In the data rows, the value 500 means zero.
Each row of this table is followed by its label. One hidden rule gives the labels. It looks at one to three of the table's principal directions, none of them among the few with the most spread.
tensor([511, 630, 403, 352, 475, 503, 434, 475, 442, 653, 583, 515, 559, 534, 552, 464, 475, 474,
        733, 653, 146, 352, 425, 457, 708, 378, 459, 458, 433, 591, 461, 453, 585, 527, 575, 560,
        547, 356, 780, 651, 573, 301, 490, 468, 487, 557, 397, 373]) 4
tensor([448, 493, 568, 368, 727, 539, 356, 324, 595, 412, 248, 497, 522, 594, 594, 626, 507, 580,
        397, 588, 268, 672, 427, 299, 386, 426, 519, 618, 666, 363, 423, 448, 573, 352, 419, 641,
        454, 482, 521, 167, 617, 481, 504, 421, 434, 503, 619, 387]) 1
tensor([537, 432, 505, 452, 412, 504, 353, 681, 536, 424, 546, 552, 375, 377, 364, 333, 402, 523,
        642, 549, 575, 615, 567, 507, 503, 574, 413, 491, 507, 594, 653, 431, 637, 597, 348, 335,
        519, 326, 578, 476, 341, 411, 370, 459, 455, 499, 445, 510]) 4
tensor([502, 458, 543, 337, 561, 760,  35, 640, 516, 214, 593, 653, 623, 358, 526, 397, 462, 657,
        600, 566, 530, 620, 268, 282, 680, 385, 443, 525, 440, 694, 542, 490, 527, 787, 501, 361,
        551, 173, 696, 440, 371, 539, 374, 316, 477, 728, 548, 354]) 2
tensor([455, 688, 509, 851, 492, 504, 478, 642, 500, 321, 679, 489, 741, 371, 531, 206, 474, 519,
        706, 463, 198, 192, 597, 683, 596, 385, 424, 388, 199, 575, 641, 604, 638, 543, 648, 244,
        323, 295, 564, 649, 600, 407, 531, 673, 534, 419, 233, 495]) 1
tensor([590, 529, 384, 373, 232, 456, 564, 705, 497, 426, 600, 658, 360, 593, 338, 427, 400, 560,
        855, 490, 610, 444, 577, 363, 598, 363, 556, 535, 432, 627, 698, 602, 660, 473, 462, 274,
        564, 439, 604, 623, 469, 209, 513, 640, 453, 473, 403, 385]) 2
tensor([487, 662, 454, 646, 682, 281, 532, 315, 478, 655, 674, 359, 611, 515, 546, 506, 496, 515,
        577, 608, 149, 449, 327, 591, 604, 386, 403, 370, 313, 567, 444, 414, 408, 424, 474, 665,
        446, 358, 476, 714, 377, 585, 512, 247, 528, 447, 456, 636]) 4
tensor([410, 624, 272, 453, 424, 404, 945, 582, 535, 733, 857, 472, 581, 494, 457, 570, 602, 476,
        631, 481, 362,  98, 606, 517, 591, 502, 347, 406, 243, 642, 570, 416, 488, 660, 495, 502,
        448, 545, 466, 895, 495, 449, 567, 537, 708, 622, 285, 476]) 4
tensor([592, 390, 470, 241, 291, 609, 339, 517, 447, 580, 296, 545, 325, 567, 445, 510, 574, 467,
        539, 519, 886, 661, 386, 335, 615, 510, 560, 622, 833, 600, 452, 555, 494, 568, 517, 569,
        706, 625, 668, 438, 554, 366, 463, 611, 425, 576, 734, 448]) 2
tensor([595, 430, 616, 451, 454, 615, 176, 421, 480, 410, 361, 498, 436, 460, 513, 417, 510, 477,
        428, 499, 718, 657, 399, 502, 502, 482, 514, 598, 698, 492, 478, 449, 504, 533, 424, 618,
        622, 454, 615, 330, 491, 558, 465, 487, 470, 520, 674, 541]) 6
tensor([430, 358, 624, 365, 595, 644, 429, 367, 336, 455, 566, 410, 397, 375, 643, 512, 441, 302,
        255, 499, 719, 696, 332, 483, 697, 529, 718, 523, 729, 645, 290, 411, 412, 625, 665, 581,
        662, 556, 658, 498, 496, 760, 335, 454, 632, 615, 749, 415]) 5
tensor([521, 524, 399, 335, 296, 418, 504, 412, 526, 631, 528, 589, 470, 557, 467, 625, 597, 578,
        427, 449, 759, 399, 345, 372, 527, 417, 485, 603, 540, 565, 351, 410, 415, 453, 327, 721,
        611, 652, 511, 498, 491, 459, 563, 489, 596, 653, 614, 526]) 1
tensor([579, 570, 288, 447, 374, 415, 607, 607, 629, 692, 521, 556, 553, 550, 305, 537, 597, 638,
        702, 504, 494, 292, 632, 477, 425, 467, 257, 452, 298, 549, 736, 518, 532, 528, 252, 587,
        438, 430, 410, 641, 468, 329, 558, 487, 538, 487, 367, 578]) 4
tensor([495, 506, 608, 469, 405, 728, 323, 648, 573, 313, 219, 537, 541, 407, 564, 315, 471, 565,
        546, 420, 560, 443, 684, 390, 411, 471, 558, 640, 615, 541, 676, 528, 741, 522, 398, 379,
        438, 347, 711, 207, 790, 286, 498, 821, 590, 509, 461, 281]) 6
tensor([600, 463, 673, 598, 356, 547, 216, 620, 414, 396, 395, 492, 354, 371, 420, 213, 341, 417,
        586, 451, 873, 676, 465, 532, 575, 439, 596, 549, 652, 669, 495, 490, 561, 505, 474, 472,
        661, 429, 756, 396, 450, 437, 480, 611, 433, 365, 620, 498]) 4
tensor([470, 587, 598, 682, 498, 332, 458, 379, 507, 480, 332, 460, 463, 507, 668, 442, 382, 548,
        499, 587, 283, 617, 357, 362, 584, 362, 554, 638, 733, 526, 260, 406, 560, 409, 564, 497,
        497, 490, 623, 314, 554, 354, 678, 608, 442, 467, 588, 470]) 5
tensor([391, 670, 443, 871, 593, 448, 621, 624, 599, 396, 630, 495, 752, 468, 504, 337, 590, 571,
        607, 455, 137, 211, 644, 757, 472, 593, 377, 453, 269, 400, 615, 643, 603, 463, 562, 235,
        292, 524, 362, 576, 630, 409, 570, 527, 401, 382, 193, 628]) 4
tensor([467, 627, 324, 518, 310, 431, 651, 679, 412, 569, 536, 496, 360, 500, 512, 393, 272, 606,
        737, 612, 398, 540, 485, 393, 804, 426, 588, 676, 674, 770, 455, 565, 644, 578, 459, 232,
        592, 463, 820, 591, 521,  83, 536, 593, 470, 486, 492, 432]) 1
tensor([508, 465, 636, 686, 618, 532, 236, 387, 454, 296, 472, 418, 515, 426, 514, 375, 543, 325,
        399, 542, 432, 657, 412, 704, 485, 513, 495, 388, 472, 329, 468, 570, 511, 419, 703, 484,
        437, 448, 434, 454, 412, 707, 312, 479, 374, 399, 549, 656]) 4
tensor([403, 394, 600, 563, 653, 431, 641, 279, 443, 844, 185, 284, 490, 494, 706, 654, 686, 299,
        204, 583, 475, 626, 395, 682, 441, 738, 513, 411, 643, 340, 315, 516, 368, 475, 734, 637,
        488, 739, 367, 639, 597, 760, 512, 348, 504, 549, 690, 595]) 5
tensor([478, 617, 608, 672, 472, 519, 528, 641, 489, 475, 414, 515, 713, 541, 529, 464, 446, 561,
        513, 362, 504, 260, 620, 482, 488, 450, 584, 450, 458, 645, 534, 453, 541, 487, 380, 511,
        374, 417, 565, 417, 623, 407, 642, 642, 593, 346, 361, 430]) 3
tensor([552, 471, 610, 400, 540, 404, 269, 187, 379, 627, 270, 515, 520, 577, 615, 616, 490, 481,
        328, 579, 519, 638, 262, 471, 566, 382, 632, 483, 636, 447, 199, 505, 348, 276, 643, 807,
        621, 593, 505, 388, 577, 606, 560, 359, 442, 515, 702, 474]) 3
tensor([497, 513, 493, 729, 480, 442, 664, 547, 576, 412, 553, 486, 417, 502, 514, 471, 555, 691,
        463, 449, 526, 558, 520, 590, 269, 600, 407, 622, 508, 314, 585, 608, 414, 569, 509, 230,
        481, 595, 282, 538, 405, 540, 698, 400, 418, 550, 516, 681]) 4
tensor([450, 573, 654, 610, 642, 464, 266, 320, 390, 398, 492, 383, 592, 439, 671, 529, 382, 478,
        241, 532, 503, 673, 228, 499, 619, 429, 606, 524, 567, 554, 153, 366, 355, 429, 493, 692,
        522, 440, 576, 352, 362, 687, 443, 367, 524, 515, 621, 555]) 2
tensor([622, 498, 468, 477, 383, 428, 269, 475, 280, 508, 727, 568, 411, 493, 586, 461, 324, 577,
        578, 579, 577, 691, 140, 299, 817, 222, 553, 526, 651, 810, 196, 409, 312, 669, 572, 604,
        698, 292, 802, 577, 217, 509, 504, 464, 521, 585, 704, 460]) 7
tensor([436, 452, 470, 468, 461, 529, 652, 457, 425, 311, 637, 410, 281, 358, 509, 360, 363, 374,
        441, 572, 458, 591, 694, 701, 506, 573, 525, 601, 534, 373, 551, 580, 654, 490, 667, 231,
        558, 579, 500, 553, 532, 521, 362, 613, 542, 579, 483, 453]) 6
tensor([479, 513, 359, 281, 447, 444, 556, 592, 552, 617, 610, 533, 396, 500, 385, 480, 489, 526,
        769, 633, 394, 529, 445, 256, 758, 492, 456, 493, 647, 780, 589, 399, 604, 664, 459, 437,
        560, 378, 623, 605, 433, 259, 444, 447, 474, 555, 453, 454]) 5
tensor([645, 568, 485, 531, 384, 575, 425, 514, 352, 532, 599, 484, 480, 417, 411, 475, 388, 368,
        409, 388, 846, 452, 590, 667, 524, 376, 589, 470, 306, 535, 448, 560, 355, 423, 459, 833,
        643, 450, 603, 556, 396, 609, 450, 543, 594, 355, 429, 594]) 7
tensor([540, 546, 339, 319, 277, 665, 611, 753, 541, 485, 460, 642, 525, 616, 416, 561, 548, 630,
        711, 462, 603, 305, 627, 217, 538, 371, 437, 583, 530, 631, 660, 589, 596, 712, 471, 401,
        495, 459, 643, 531, 591, 205, 620, 760, 547, 574, 442, 314]) 6
tensor([416, 378, 489, 399, 609, 620, 617, 585, 540, 478, 454, 537, 518, 588, 589, 646, 597, 612,
        408, 448, 518, 560, 476, 300, 411, 587, 518, 559, 678, 524, 500, 495, 459, 667, 471, 386,
        443, 563, 475, 410, 552, 549, 514, 515, 541, 601, 632, 369]) 1
tensor([536, 565, 487, 790, 453, 414, 719, 741, 488, 625, 731, 433, 494, 323, 433, 276, 262, 533,
        711, 396, 587, 412, 651, 640, 603, 580, 522, 459, 322, 757, 617, 466, 438, 623, 404, 313,
        537, 417, 555, 698, 425, 395, 632, 547, 560, 368, 324, 560]) 2
tensor([556, 557, 663, 520, 620, 622, 280, 417, 333, 322, 533, 545, 682, 585, 615, 592, 356, 498,
        365, 415, 506, 478, 397, 453, 495, 254, 691, 424, 368, 493, 319, 488, 352, 397, 551, 715,
        495, 373, 619, 369, 475, 683, 523, 492, 559, 415, 544, 362]) 5
tensor([560, 540, 399, 344, 286, 481, 732, 498, 539, 583, 370, 555, 476, 744, 439, 669, 628, 467,
        586, 422, 555, 265, 678, 381, 359, 405, 510, 509, 483, 382, 619, 557, 590, 360, 465, 596,
        428, 635, 446, 518, 672, 324, 591, 820, 572, 466, 449, 390]) 2
tensor([544, 706, 464, 710, 400, 335, 594, 516, 531, 475, 507, 445, 462, 552, 486, 411, 448, 622,
        616, 466, 417, 450, 546, 594, 327, 412, 471, 582, 324, 353, 542, 600, 508, 267, 413, 428,
        461, 493, 471, 520, 471, 335, 632, 549, 435, 401, 375, 603]) 1
tensor([531, 448, 654, 539, 428, 763, 341, 716, 533, 201, 370, 533, 452, 293, 484, 284, 339, 410,
        542, 419, 634, 539, 755, 409, 451, 418, 580, 538, 513, 572, 714, 487, 731, 628, 506, 373,
        442, 225, 696, 272, 574, 428, 416, 844, 612, 423, 419, 326]) 7
tensor([562, 414, 367, 398, 392, 404, 672, 482, 466, 804, 587, 496, 332, 509, 368, 507, 546, 429,
        586, 541, 622, 479, 557, 733, 491, 678, 438, 457, 445, 437, 581, 568, 439, 482, 502, 476,
        656, 715, 421, 787, 483, 498, 499, 326, 436, 525, 525, 620]) 1
tensor([512, 428, 541, 557, 630, 446, 624, 475, 537, 565, 481, 369, 410, 452, 456, 455, 441, 354,
        527, 534, 393, 598, 686, 611, 436, 632, 466, 427, 521, 451, 629, 429, 565, 473, 476, 510,
        449, 464, 415, 499, 481, 552, 426, 539, 498, 358, 439, 542]) 6
tensor([480, 496, 430, 444, 411, 670, 677, 535, 572, 349, 409, 526, 508, 644, 562, 586, 699, 586,
        403, 403, 416, 312, 754, 525, 158, 560, 427, 627, 536, 177, 685, 625, 617, 502, 471, 348,
        347, 597, 396, 385, 712, 444, 532, 773, 576, 587, 454, 426]) 4
tensor([467, 576, 384, 529, 626, 552, 724, 415, 569, 506, 468, 325, 593, 530, 471, 581, 635, 418,
        375, 473, 349, 347, 817, 765, 263, 635, 364, 472, 276, 196, 688, 634, 539, 351, 449, 598,
        334, 584, 260, 529, 628, 580, 391, 592, 564, 429, 310, 592]) 7
tensor([463, 655, 502, 765, 553, 354, 545, 582, 564, 429, 532, 453, 576, 547, 452, 451, 488, 620,
        601, 488, 366, 501, 450, 508, 495, 496, 487, 468, 426, 540, 565, 541, 503, 426, 414, 365,
        369, 418, 394, 516, 385, 410, 556, 401, 393, 346, 381, 678]) 1
tensor([586, 599, 620, 770, 586, 445, 253, 577, 405, 327, 446, 491, 584, 448, 486, 350, 310, 587,
        569, 493, 498, 679, 464, 577, 556, 382, 604, 424, 374, 577, 513, 666, 432, 372, 556, 463,
        475, 244, 496, 440, 360, 523, 500, 383, 364, 259, 391, 591]) 5
tensor([476, 455, 356, 431, 502, 473, 712, 480, 640, 680, 463, 531, 509, 467, 403, 614, 611, 552,
        413, 455, 592, 387, 670, 622, 340, 665, 390, 540, 352, 358, 611, 571, 466, 437, 362, 567,
        500, 714, 257, 547, 605, 525, 544, 397, 534, 556, 433, 586]) 5
tensor([502, 595, 717, 787, 745, 397, 238, 415, 492, 455, 629, 413, 758, 380, 610, 380, 373, 409,
        540, 534, 249, 478, 286, 508, 653, 338, 429, 303, 292, 659, 319, 231, 425, 529, 523, 702,
        407, 224, 589, 502, 327, 697, 540, 416, 526, 401, 441, 506]) 7
tensor([286, 579, 466, 506, 625, 508, 834, 489, 772, 406, 287, 453, 574, 587, 605, 628, 658, 652,
        470, 519,  34, 353, 700, 295, 237, 597, 437, 605, 579, 283, 692, 485, 732, 462, 465, 243,
        181, 537, 294, 293, 779, 296, 607, 671, 552, 583, 371, 402]) 5
tensor([518, 283, 661, 606, 811, 523, 390, 428, 409, 602, 359, 404, 524, 539, 487, 594, 526, 332,
        301, 482, 674, 804, 395, 654, 530, 702, 611, 328, 656, 513, 424, 537, 304, 502, 571, 646,
        531, 611, 349, 482, 401, 854, 382, 225, 354, 275, 709, 658]) 5
tensor([495, 541, 392, 364, 521, 267, 555, 340, 470, 683, 619, 578, 517, 686, 552, 677, 568, 601,
        543, 574, 333, 482, 263, 400, 548, 418, 477, 487, 467, 480, 264, 466, 363, 340, 515, 639,
        559, 625, 451, 600, 446, 493, 575, 316, 430, 596, 538, 463]) 5
tensor([492, 354, 560, 671, 441, 553, 513, 753, 531, 535, 531, 507, 410, 355, 352, 280, 547, 338,
        606, 426, 777, 538, 574, 698, 532, 754, 471, 416, 530, 576, 643, 549, 554, 668, 570, 248,
        546, 623, 494, 637, 455, 528, 437, 517, 373, 399, 498, 626]) 7
tensor([537, 359, 628, 317, 398, 690, 156, 498, 394, 438, 405, 637, 490, 393, 563, 375, 379, 406,
        519, 538, 614, 511, 394, 366, 703, 327, 591, 512, 676, 699, 382, 381, 615, 647, 586, 550,
        641, 408, 878, 377, 636, 474, 455, 645, 584, 606, 716, 224]) 7
tensor([397, 604, 502, 511, 648, 455, 430, 325, 534, 416, 517, 402, 526, 486, 635, 481, 539, 486,
        512, 645, 114, 565, 322, 445, 569, 415, 472, 522, 504, 431, 418, 461, 582, 436, 612, 470,
        428, 405, 560, 488, 518, 489, 417, 433, 473, 589, 524, 489]) 1
tensor([332, 489, 415, 116, 589, 611, 583, 370, 652, 586, 538, 503, 482, 405, 566, 600, 562, 432,
        472, 630, 171, 359, 531, 332, 531, 526, 440, 563, 505, 480, 532, 255, 715, 570, 410, 578,
        477, 472, 639, 445, 691, 418, 374, 465, 688, 774, 476, 291]) 7
tensor([371, 655, 486, 763, 710, 180, 719, 312, 424, 642, 663, 292, 526, 534, 604, 527, 477, 497,
        431, 576, 173, 565, 299, 638, 573, 535, 548, 402, 457, 502, 264, 484, 336, 311, 614, 493,
        426, 585, 370, 667, 386, 587, 508, 281, 440, 409, 490, 691]) 7
tensor([503, 515, 413, 548, 477, 478, 710, 644, 494, 548, 569, 536, 477, 510, 437, 528, 503, 619,
        511, 405, 625, 467, 626, 498, 410, 530, 521, 511, 438, 547, 584, 635, 407, 522, 475, 439,
        505, 531, 403, 569, 479, 479, 576, 477, 523, 442, 415, 527]) 7
tensor([486, 543, 443, 505, 466, 311, 694, 430, 536, 635, 597, 491, 402, 508, 472, 512, 474, 465,
        568, 544, 368, 480, 545, 634, 487, 630, 527, 503, 408, 365, 478, 510, 493, 323, 552, 426,
        544, 651, 353, 613, 500, 430, 548, 400, 406, 501, 349, 591]) 2
tensor([633, 316, 508, 402, 480, 654, 366, 644, 394, 628, 632, 512, 442, 447, 350, 448, 532, 381,
        499, 383, 999, 580, 489, 665, 582, 658, 514, 425, 520, 695, 600, 498, 347, 696, 348, 643,
        714, 533, 574, 664, 358, 716, 360, 332, 516, 439, 615, 593]) 3
tensor([538, 662, 404, 702, 402, 408, 710, 498, 456, 583, 634, 467, 568, 553, 462, 417, 499, 442,
        617, 410, 408, 206, 666, 840, 441, 488, 527, 456, 175, 344, 588, 679, 510, 262, 537, 453,
        472, 641, 450, 723, 645, 419, 568, 595, 491, 358, 297, 590]) 5
tensor([513, 482, 564, 560, 477, 474, 497, 468, 510, 415, 280, 502, 434, 553, 489, 462, 418, 544,
        447, 450, 584, 575, 596, 455, 377, 427, 577, 617, 665, 441, 475, 554, 574, 324, 438, 509,
        494, 608, 521, 248, 651, 395, 575, 693, 470, 373, 609, 432]) 4
tensor([470, 585, 249, 453, 366, 423, 824, 513, 438, 692, 854, 443, 465, 442, 519, 493, 449, 536,
        602, 550, 422, 285, 521, 582, 675, 485, 375, 550, 361, 637, 469, 466, 451, 678, 493, 417,
        587, 566, 581, 861, 469, 420, 552, 517, 671, 702, 451, 481]) 2
Which label does each new row get?
tensor([560, 395, 491, 222, 400, 589, 444, 397, 378, 600, 369, 550, 430, 613, 560, 688, 495, 426,
        380, 553, 577, 534, 455, 319, 533, 383, 547, 508, 707, 510, 337, 412, 464, 561, 545, 728,
        571, 524, 656, 419, 529, 515, 476, 640, 597, 589, 699, 329]) ~ 4
tensor([446, 489, 610, 682, 600, 487, 282, 600, 439, 324, 640, 504, 558, 366, 563, 249, 411, 491,
        618, 585, 278, 610, 380, 553, 724, 547, 503, 423, 581, 663, 449, 474, 567, 644, 678, 219,
        470, 306, 607, 512, 408, 504, 410, 436, 376, 477, 434, 501]) ~ 3
tensor([566, 577, 504, 726, 281, 480, 530, 658, 472, 374, 485, 527, 416, 507, 484, 351, 435, 582,
        558, 407, 641, 479, 604, 592, 437, 487, 539, 642, 563, 473, 556, 604, 563, 482, 433, 311,
        515, 504, 555, 453, 486, 343, 608, 671, 457, 397, 438, 594]) ~ 4
tensor([524, 641, 543, 667, 451, 462, 304, 606, 573, 338, 566, 498, 566, 358, 358, 274, 368, 517,
        661, 494, 526, 468, 516, 547, 609, 446, 464, 487, 346, 621, 592, 461, 601, 450, 374, 447,
        475, 333, 546, 441, 407, 360, 469, 506, 431, 382, 326, 608]) ~ 2
tensor([373, 558, 457, 680, 505, 424, 834, 536, 517, 523, 537, 384, 429, 431, 638, 446, 406, 561,
        425, 483, 351, 489, 641, 664, 441, 704, 562, 664, 544, 409, 474, 545, 550, 460, 484, 200,
        461, 660, 447, 517, 617, 399, 576, 554, 533, 538, 412, 525]) ~ 2
tensor([341, 460, 482, 365, 708, 656, 785, 407, 637, 430, 399, 451, 614, 603, 594, 830, 731, 521,
        191, 398, 490, 404, 608, 380, 220, 575, 500, 535, 448, 280, 580, 525, 464, 514, 474, 585,
        322, 653, 226, 416, 638, 726, 501, 491, 676, 628, 537, 432]) ~ 5
tensor([470, 540, 436, 563, 561, 359, 659, 485, 538, 675, 734, 435, 527, 472, 483, 509, 487, 493,
        538, 504, 401, 403, 469, 564, 566, 579, 405, 460, 438, 613, 465, 302, 444, 571, 330, 572,
        503, 506, 479, 640, 390, 536, 528, 375, 568, 505, 439, 595]) ~ 3
tensor([562, 351, 688, 538, 468, 521, 147, 364, 486, 265, 212, 422, 249, 396, 551, 280, 510, 470,
        364, 585, 698, 926, 426, 541, 388, 544, 452, 694, 914, 351, 442, 532, 594, 469, 585, 433,
        619, 510, 535, 202, 479, 570, 433, 573, 355, 530, 769, 555]) ~ 6
tensor([394, 412, 558, 391, 671, 523, 516, 298, 472, 450, 410, 514, 569, 613, 729, 786, 654, 530,
        207, 513, 418, 628, 264, 280, 474, 463, 605, 500, 657, 412, 248, 500, 340, 504, 709, 596,
        435, 584, 360, 400, 515, 742, 494, 431, 548, 671, 687, 412]) ~ 1
tensor([570, 423, 512, 272, 354, 785, 303, 706, 529, 405, 429, 603, 476, 446, 399, 423, 551, 561,
        484, 391, 831, 437, 680, 471, 333, 580, 440, 593, 552, 507, 675, 484, 576, 644, 271, 522,
        569, 429, 650, 327, 559, 441, 424, 604, 564, 574, 478, 388]) ~ 4
tensor([372, 532, 323, 352, 382, 612, 637, 578, 624, 615, 469, 451, 478, 425, 454, 465, 666, 441,
        546, 594, 475, 319, 577, 556, 555, 671, 281, 629, 541, 464, 579, 482, 699, 684, 452, 370,
        518, 694, 601, 625, 651, 310, 453, 562, 516, 715, 485, 495]) ~ 2
tensor([506, 465, 522, 428, 482, 595, 529, 584, 460, 589, 474, 520, 597, 478, 524, 484, 417, 493,
        588, 446, 575, 367, 542, 322, 699, 397, 584, 459, 595, 844, 546, 397, 536, 679, 445, 572,
        510, 387, 698, 509, 646, 423, 555, 667, 691, 483, 548, 297]) ~ 2
tensor([423, 549, 402, 428, 630, 222, 615, 278, 431, 756, 664, 515, 605, 635, 658, 658, 479, 597,
        559, 638,  99, 460, 197, 353, 796, 412, 547, 437, 579, 696, 197, 374, 368, 441, 581, 594,
        520, 545, 508, 642, 523, 471, 586, 305, 510, 601, 559, 421]) ~ 2
tensor([541, 363, 620, 490, 519, 555, 381, 727, 671, 391, 475, 622, 438, 305, 357, 326, 351, 599,
        625, 406, 750, 618, 651, 392, 392, 591, 473, 540, 460, 633, 711, 395, 581, 592, 278, 371,
        541, 373, 474, 308, 453, 464, 546, 481, 488, 475, 431, 414]) ~ 2
tensor([564, 742, 468, 649, 430, 445, 700, 538, 549, 416, 598, 552, 670, 689, 475, 661, 461, 724,
        510, 286, 504, 223, 610, 411, 282, 319, 591, 519, 219, 417, 570, 537, 360, 312, 294, 602,
        367, 453, 339, 438, 487, 416, 749, 595, 597, 374, 289, 549]) ~ 6
tensor([560, 448, 523, 396, 463, 533, 238, 581, 573, 282, 417, 640, 363, 535, 388, 407, 502, 651,
        659, 543, 547, 729, 415, 279, 448, 401, 495, 583, 655, 512, 625, 566, 606, 489, 454, 366,
        537, 350, 549, 304, 418, 365, 452, 451, 331, 485, 574, 478]) ~ 7
tensor([532, 393, 531, 325, 298, 731, 295, 666, 616, 279, 338, 741, 557, 552, 457, 550, 628, 640,
        486, 394, 821, 399, 486, 211, 388, 372, 411, 627, 593, 524, 588, 474, 614, 701, 365, 454,
        485, 495, 578, 297, 565, 443, 584, 694, 567, 680, 643, 319]) ~ 5
tensor([445, 547, 361, 578, 294, 282, 644, 603, 611, 800, 511, 584, 513, 463, 408, 491, 532, 640,
        679, 542, 537, 362, 323, 319, 761, 517, 423, 505, 612, 827, 432, 382, 482, 666, 410, 408,
        525, 596, 508, 653, 481, 223, 698, 455, 486, 578, 541, 618]) ~ 4
tensor([588, 604, 593, 663, 487, 269, 486, 295, 331, 475, 563, 625, 630, 641, 706, 611, 332, 583,
        475, 436, 305, 422, 342, 408, 573, 120, 755, 423, 356, 524, 211, 531, 326, 204, 688, 689,
        479, 400, 487, 476, 529, 572, 715, 571, 578, 401, 472, 377]) ~ 7
tensor([469, 441, 470, 423, 465, 686, 663, 450, 472, 496, 273, 377, 341, 540, 649, 591, 617, 490,
        282, 486, 607, 629, 595, 516, 299, 625, 539, 710, 744, 260, 503, 654, 491, 553, 599, 423,
        535, 681, 514, 419, 657, 512, 504, 657, 539, 618, 669, 472]) ~ 5
tensor([482, 471, 569, 443, 709, 433, 424, 246, 523, 448, 406, 548, 635, 643, 623, 785, 686, 536,
        297, 542, 271, 599, 332, 399, 354, 466, 531, 353, 401, 216, 356, 585, 298, 322, 771, 658,
        367, 500, 143, 429, 443, 768, 503, 321, 409, 565, 485, 535]) ~ 3
tensor([539, 442, 513, 409, 525, 598, 373, 508, 444, 528, 411, 539, 553, 480, 483, 557, 534, 443,
        435, 513, 591, 518, 512, 508, 522, 462, 499, 415, 454, 524, 514, 556, 469, 543, 552, 648,
        515, 422, 522, 520, 490, 612, 423, 437, 529, 486, 517, 470]) ~ 7
tensor([523, 555, 429, 525, 394, 470, 463, 558, 398, 571, 707, 483, 485, 474, 496, 378, 524, 466,
        524, 481, 563, 411, 476, 711, 574, 584, 457, 525, 486, 546, 415, 485, 472, 514, 427, 513,
        599, 540, 634, 626, 446, 484, 420, 466, 492, 514, 427, 575]) ~ 4
tensor([492, 600, 411, 656, 458, 243, 761, 384, 497, 631, 612, 515, 519, 735, 565, 671, 632, 644,
        470, 458, 345, 397, 363, 545, 346, 511, 485, 502, 442, 284, 330, 568, 292, 318, 564, 460,
        446, 749, 260, 620, 449, 498, 713, 435, 395, 516, 497, 650]) ~ 1
tensor([432, 546, 545, 615, 721, 463, 561, 476, 548, 555, 357, 452, 693, 561, 526, 607, 513, 558,
        450, 527, 227, 460, 563, 535, 440, 577, 501, 372, 421, 440, 546, 540, 470, 433, 511, 501,
        322, 461, 321, 459, 560, 534, 552, 355, 444, 375, 394, 545]) ~ 3
tensor([524, 503, 536, 576, 443, 599, 523, 594, 542, 394, 513, 605, 694, 550, 551, 493, 516, 472,
        651, 442, 315, 213, 594, 326, 545, 283, 449, 391, 400, 582, 602, 433, 622, 666, 611, 453,
        323, 341, 578, 507, 627, 437, 619, 867, 635, 492, 433, 291]) ~ 6
tensor([549, 433, 544, 415, 585, 370, 509, 457, 505, 673, 537, 564, 585, 592, 452, 529, 477, 437,
        681, 502, 294, 369, 540, 424, 536, 419, 514, 264, 418, 635, 579, 343, 539, 414, 451, 655,
        420, 372, 501, 547, 562, 502, 499, 522, 563, 374, 443, 354]) ~ 4
tensor([503, 472, 630, 634, 603, 410, 394, 274, 392, 341, 456, 457, 488, 529, 686, 546, 494, 405,
        359, 563, 337, 702, 304, 459, 549, 335, 612, 434, 569, 394, 290, 553, 419, 392, 845, 542,
        445, 432, 421, 457, 425, 711, 466, 550, 469, 483, 618, 506]) ~ 1
